One turn or mirror swaps these rows in pairs. Which row does each one swap with?
The rows were stretched afterwards, more along some directions than others.
k_515: [ 36   7  -4  11   2   1 -16 -15  -4  24   1   1   6  14  10 -14  17  -8
  -4 -21  16   3   5 -10  14 -11]
k_884: [ 22 -22  11 -16 -11   7  -5   3 -18  -6   9   2  20  -8   6 -24  20 -14
  -6  17  -2   3  12 -14   6  -7]
k_69: [-22  12   3  -1  13 -19  -2 -12   4  20 -14  27   6  18   5   0  10  -2
   9  15 -21  -9   3  -3  -9   3]
k_944: [  5   1   3   4  10  -9   2  -4  19  -4   0  21   1  11   6  -4  12   8
   0  18 -14 -10  21  -9   1  -7]
k_718: [  9  18  -8  -2   3   4  12 -12 -16  26  -3  36  15  17   9   2   1 -17
   7  -4 -12  18  21  13  -5  26]
k_59: [  8  11   2   6   6 -10  -7   2  14  35   4   0   3  14 -12 -20  21 -13
  -3   0  15   3 -28  -9  11 -13]
k_789: [  3   9  -5  25   4 -28  -8  -4  22   8  -7   4  -8  19   1  17  -2  23
   6   2   3 -17   7  -9 -15 -17]
k_103: [  8   3  19 -10   2   7  -2   7   3  -4  13  -1   4  12   1  -6  27  -7
   9  13  -3   5   9   5  -3   5]
k_38: [  8  -9   6  32 -13  -4  -1  -2 -12  -1   1   2  -7  12   1  12   5   2
  10   1 -17  10  14  17 -16  -3]
k_981: [-10  -9 -12 -11   1  -3   3  19  12  16   5 -10 -13  -6  -9 -10   9  -5
   5  19 -11   2  -2  -1   9 -12]
k_171: [ 16   8  -3  16  -5 -13  -7 -33 -17 -13 -12   9  -3  18  16  10  -3  14
   2   0  19 -11  24  -2 -19 -10]
k_340: [ 31  -3   3 -11  -4  -4 -10  -5 -10  12   4  18  23  37  22 -11  20  -5
 -26   1 -18  -2  13 -32  12   2]
k_811: [ 21  -1   6 -11   9  16   4   6  -9   1   5   8  14 -18  12  -3   9  -1
 -10  -3 -21  15  23  12   0  18]
k_207: [ 17  -7  14   8  -6   7  -5  10   7  -9  -2  -4  -5   9  13   4  30  14
 -20   0 -10   3   5 -11  -1  -4]
k_333: [  7   2 -11  15  -9 -11   0   6  -6   5  -8  -7 -14  19   1   1   6  -6
  20  10  19  -4  -1  -4  -2 -16]
k_754: [ -1  10 -15  12   8  -7  -6  -8  -8  25 -10  28  12  19   5  12  -2   1
  -8  -6 -15   5  31 -28  11   5]
k_251: [-21   1  12 -23  -3   2 -13  10   6   4  -4  12   9  -8  -1 -21  10  -7
   0  17 -13  -1 -25  -4 -18  -6]
k_623: [ -4  20  -9 -35   5  14 -18   0  -2  30  -7  36  11  -1  21 -20  14 -10
  -1  -4 -11   7  11 -12   2  13]
k_203: [ 25   4  13 -25   0   4  -4 -20  -4  17  -9   5  21  15  20 -20  29 -14
  -7   4  18  -6  -2 -12   3 -13]
k_428: [ -4  12 -14 -22   1  -1   2  11 -14  10  11  15   2  24  11  -6   1 -22
  20  12  10  15   4 -20   6 -14]
k_813: [-16  -9   9   1  -1 -12   9 -12   5  -2 -13  15   2  15   3  11  14   6
   1  21 -25  -7  18  -5  -9  -1]
k_819: [ -7   3 -23  -9  -7  -4  -8   2 -19  19 -10  32  -6  15  15  -6   6  -3
  -6  -2 -23  -2  27 -18   7  11]
k_684: [-10  38 -12   4  19  -4  11   6   7  27   3  27  -4  40   9  10   2 -12
  12  -4 -17  14   8  -4   1  18]
k_555: [ -7  -7  15  -4  -3   3  -4   3  -8   5 -12   8  15  16   9   9  17   1
   2  21 -11  -3  -6   6  -7   0]
k_947: [  1  30 -20 -15  20  -1   1  -9 -14  27  14  24  12  12   9  -8  -6 -26
   9 -10  -2  20  16  -7   6  13]
k_102: [  6  23  -7 -10  -2  17  -7  -2 -23  22  -2  18   9   7  10 -19   8 -22
   0 -12  10  17  -1  -7  -2  -4]
k_582: [ 28   2   7 -18  -4  -3 -13 -14 -12  16  -9  14  23  16  23 -28  29  -5
 -23   0   6 -13   6 -31  17  -8]
k_106: [ 18  11  -1  18  21   2 -16   1  14  35  -9  22  21  18   9  -5  21   4
 -26 -18  -9  -9 -10 -14  19   7]
k_665: [  1  17  -2  -8  26 -14 -18 -19  11  33 -18  27  11  21   9  -9  18   1
  -7  -5  14 -25  -9 -19  13 -19]
k_311: [ -2 -20   1   8 -12   5   3  -1  -8  19  -9  10   4  13  -6   6  13 -11
  -1   3 -12  -4   4  10  -6  -5]
k_584: [ -4  24 -24  -9  17  -5  -3   3  -3  22   1  36   4  13  10 -13   9  -6
   2   4  -1  -2  14 -18  11  -9]
k_839: [ 39  -1  -4  16  -9  -1   0  -3 -14   7  -6   2   7  38  17  13  10   6
  -4  -1  15  -2  28 -10   9  -8]
k_793: [-22  33 -24   2  19   3   5   9  15  20   2  18 -16   7   7   0  -4  -1
  13   2  -6   7   6  -1  -6   4]
k_93: [ 21  -4  17   6  11 -20   4 -10   9   2  -5   5  14  22   9   9  13   4
  -2  14  13 -17   0  -7  -8 -27]
k_82: [ 15  -3  -4   2   1  10  -1  -1  -5 -10   2  12  -1 -20  11 -11  -4  -3
  -6  -3 -14  23  25  -7   2  -3]
k_892: [  5  -7   4  17   1  -4   7   2  15   8 -13   4   7  30  12  20  14  18
 -20  14 -16 -24   6  -7  -2  -7]
k_676: [ 30   9  -2   1  -4  14   0   0 -16  16   9   4  19  12  11  -2   4 -12
  -7  -9  17  11  10  -9  18  -5]
k_706: [ 23 -18   1  -2  -2  -5 -12 -16 -12   3 -18   7   9  -3  10 -11  11   6
 -19   4   6   5  20 -11   5 -14]
k_987: [  8  17  19   9   2  -3 -13  -5   2  -8   2   8  -6   7  19  -1  14   9
 -10   2 -11  11   4 -15 -17 -14]
k_265: [-11  11   6   9   3 -13   1   6   7  17  -5  -7  -1  16  -1  13  -2  18
  -1  -2 -18  -1   4  11 -16  -1]
k_466: [ 34 -10  12   2 -20  -5 -13  -1 -17  -1   1 -12  16   4  12   0  10   3
  -1  -2  12  -3  10  -6 -14  -7]
k_189: [ 20 -19   2 -10 -26   8   5  18 -19  -8  14 -10  -3  -1  11 -15   3 -15
   2  17 -19  25  18  -5   3   4]
k_390: [  7 -11   4   0  10  -1 -16 -12  -5  22 -13   9  26  -2   3  -4  15   0
 -25  -9  -5 -23   4 -17   8  -2]
k_476: [ -8   0 -22  -6 -12   8   8   8 -12  16   0  25   1   6   6  18  -4  -9
  -4   2 -36  16  35  -6  -3  10]
k_279: [ -4 -14   7   7  -4   0 -16 -17   7  -5 -12  12   5   1  -1  -6  14  10
 -18   6 -11  -4   3 -16 -10 -27]
k_501: [  0  -1  16  29  -5   0 -11  -3   6   0   1   6   3   3  -6   6  -3   8
   0   5 -16  10   8  -5 -12 -15]
k_374: [ 32  18   2  22   4  -5  -6  -1 -23  -1  -8  20   9  15  21   1   5   1
   4 -13   3   0  18   1  -6  14]
k_997: [ -3  -1   3 -10   1  -4 -18 -10  -7  17 -14  11  22   3   6 -13   4  -3
   7  18   6  -8  -1  -7   1  -1]
k_131: [  7   8 -11 -17  13  -1   0  -3  -1  34  -1 -11  19   3   2   4   2  -5
  -9 -17   7   9   3  -9   8  -4]
k_247: [ -2   5 -10 -20  18 -13  -8 -16   6  33 -20  26  13  14   8  -5  16  -4
  -6   1   2 -19  11 -27  12  -9]
k_850: [ 25 -10  -1 -10 -10 -15   1   7  -8   9   3  -8  21   8  14  -4   9  -4
  -9  14   5  -1   2 -18  12   1]
k_566: [ 18 -25   6   3 -13 -20  -4  11 -14   6  -5  -6   2  22   6  -5  14   3
 -11  24 -13   3   9 -13   9  -4]
k_640: [  6   3  18  -1   8   3 -15   6  23 -16   6  -2   9 -21  -6  -9   9  10
 -20   2  -4   4 -11  -8 -14 -14]
k_133: [  2 -11  22  -3 -10  -3  -1   7  -2   1 -13   4  10  18  12   5  24  11
  -7  23 -17 -11   3  -2 -12  -3]
k_824: [ 32  -4  -8  -8 -10   5   2  -9 -19  21   9  11  20  21  12   0  -2 -23
  -2  -2   2  16  27 -23  11 -10]
k_282: [ 26  -9  14   9 -24  -2   2   1 -14   4  -1  -4   1  33   9   5  17   0
  -9   6   2  -2  19 -17  -3 -20]
k_176: [ 17  17   1 -14   4  11   8  11 -16  12  16   4   1  11  16  -8  10 -19
   7  -4   0  11  11   5  -8  15]
k_965: [  1  -8  17  12  -6 -16  -7 -16   9 -12 -14   2   1 -12   1   1   3  19
  -2   8   2 -13  10   8 -18 -12]
k_774: [  1  -7   3  35   2 -21 -17   2 -11  10  -6   2  -1  12 -13   8   6  10
   2  -1   2  -9   6  -9   1 -16]
k_336: [ 19  11 -10  -6  19  -1   4   0   0  10   3  20  12  23  14  16   1  -8
   3   1   7  12   7  -8  -7 -11]
k_974: [-22  10   0  29   8  -9   0   4   5  10   3  11  -5   7 -15  18  -8   5
  12   3 -12   4   6   6   0  -3]
k_664: [  7  23  -8 -32  23   6   2   0  16  19  -3  34  23  15  22  -7   7  -8
 -11   2  -9   3  -1 -19   2  10]
k_22: [ -4  15  -9  11   2  12   8  21  -8  -6  15  10   7  -1  11   9 -19  -2
   3   4 -23  28   7   7 -13  12]
k_345: [  6  25   8   6   0   9  -3   3   7   0  12  -4  -4  15   9 -13   9  -1
   2   6   7  13  -9   7 -11 -13]
k_257: [  3  13 -22 -35 -17   7  -1 -13 -23  19  -1  21  -4  23  28  -7  -2 -24
  10  12  -5  19  32 -23   1   2]
k_162: [ 24   7  11   3  -3  10 -17  11  14  14   6  -4   7   4   5  -8  25   6
 -27 -13 -12   3  -1 -19  10  -4]
k_304: [ -4  13   4  -1  -1   0 -34   8   0  15  -4   8   0  10   0 -23   6   2
   7   9   5  -2 -22  -5  -9 -12]
k_392: [ -4  30  12   2  12   6 -16  -1   1  -8   0  26   1  11  15  -9   3   8
  11  -2   1   9   4  -2 -12  -1]
k_468: [-14   0   9 -16   2  -4   5  17  18  11   4   8 -11  12   4   9  22  -3
   9  17 -18   4  -1  -1 -14  -8]
k_329: [ 24  10   1  24  -1 -28 -15  -3  -5   0   3 -13  -2  34  14  -2  12  16
  -9   8  20 -17 -13 -25   2 -16]
k_246: [  9   9 -26 -29  -9   4   3  19 -10  12  10  22  18  14  18  -8  -8 -13
 -10  16 -20  13  16 -21   5  13]
k_245: [ 13  16  -3 -10   6   9  -9   1   5  10  16  -5  -1  -2   3 -18  -5 -14
   3 -13  15  12  -3  -5   2  -7]

k_247 pairs with k_133
k_997 pairs with k_93
k_131 pairs with k_265

